Each scene shows the same named points in several views, each turned, perhaps mirrored, and shifted as a whole.
A view may leave some points out. In some views, one point has been moved. Which views, in the order they come, and which point in each? Write no view if no view has one.

-- scene 1 --
panel a:
  Zez -10 34 1 28 6 5 35 26 12
  pumod -23 39 3 26 -7 15 34 32 3
  Lim -9 32 0 20 20 -5 22 35 -1
  Mosof -13 29 -2 32 -5 12 35 33 11
  Tugar -26 11 34 25 -11 -14 44 32 21
  Rigoz -2 30 2 11 16 -7 29 29 1
panel b:
  Zez 11 -29 -9 39 -3 -57 -30 -15 5
  pumod 12 -25 -22 37 -19 -54 -41 -17 7
  Tugar 25 -36 -24 20 10 -47 -46 22 16
  Lim 6 -6 -3 38 8 -48 -34 -22 8
  Nolur -15 -12 -14 44 13 -50 -32 -10 6
  Rigoz 1 -7 -6 38 12 -56 -30 -12 2
  fezep 4 -14 -2 42 13 -47 -29 -18 10
panel c:
  Nolur 32 13 22 -14 -6 -6 -3 -9 -22
  fezep 25 16 10 -22 -14 -10 9 4 -24
  Rigoz 35 14 16 -15 -13 -16 3 5 -26
  pumod 17 4 20 11 -12 -22 22 6 -10
  Mosof 12 8 17 -2 -5 -24 25 -2 -14
  Zez 23 14 16 -9 -8 -23 20 7 -11
  Lim 26 11 9 -14 -19 -11 6 10 -26
  Tugar 39 25 1 5 -28 -37 32 -28 -11
panel d:
  Rigoz 79 9 7 -39 22 -3 -34 52 67
  Zez 56 3 6 -30 14 -4 -27 46 66
  Tugar 42 -8 28 -37 24 27 -24 74 72
  fezep 75 13 10 -32 24 -1 -32 43 76
  Nolur 85 -2 9 -32 23 4 -44 43 66
  pumod 55 -13 16 -32 4 -11 -20 46 66
  Mosof 55 -7 12 -27 14 0 -18 39 65
  Lim 79 6 19 -40 26 2 -28 53 75
panel e:
  Rigoz -8 -16 12 23 1 12 0 7 8
  fezep -14 -12 19 11 -6 12 -12 2 -1
  Nolur 1 -3 11 25 11 11 -5 14 12
  Zez 2 -20 27 13 -2 2 -1 8 -8
  Tugar 3 -15 28 -15 -24 9 -32 -2 12
  Mosof 11 -23 32 6 2 -3 -2 14 -2
panel f:
  Nolur 2 2 19 15 51 11 -29 10 15
  Rigoz 5 3 20 22 35 7 -37 9 7
  Mosof 10 11 -9 23 26 13 -18 12 16
  pumod 10 9 -1 28 21 8 -5 15 11
  fezep -2 11 16 17 32 14 -38 8 11
  Zez 10 6 1 24 25 17 -26 12 6
  Tugar 5 -22 -2 37 12 15 -22 -15 35
Moved in: panel d, panel e
  moved in panel d: Lim
  moved in panel e: fezep

-- scene 2 --
panel a:
  Vik 7 -49 25 14
  vod 25 -46 20 -10
  nur -4 -55 31 -31
  Nimod 29 -53 26 2
  Vokez 1 -48 30 -23
panel b:
  Nimod -41 0 -8 0
  toka -25 3 -31 -9
  Vokez -33 35 7 -3
  vod -43 14 -7 7
  nur -32 39 16 -2
  Vik -19 5 -12 -7
panel c:
  Nimod 1 3 -5 27
  Vik 8 3 -8 4
  vod -13 2 -8 24
  toka 13 11 -25 8
  Vokez -21 -21 -4 7
  nur -26 -27 3 6
panel d:
  Vik 6 -3 -25 -29
  vod -7 -1 1 -32
  toka -2 -6 -11 -7
  Nimod 7 -3 -1 -32
panel e:
  Vokez 16 19 8 -4
  roru 8 -32 9 -31
  Nimod 27 -15 -5 -8
  vod 27 -8 8 -6
  toka 10 -23 -1 -32
  Vik 5 -12 -8 -17
panel f:
  Nimod -40 61 -28 -74
  roru -50 36 -25 -99
  toka -58 41 -27 -88
  Vokez -42 55 5 -54
  nur -40 60 11 -49
Moved in: panel d
  moved in panel d: toka
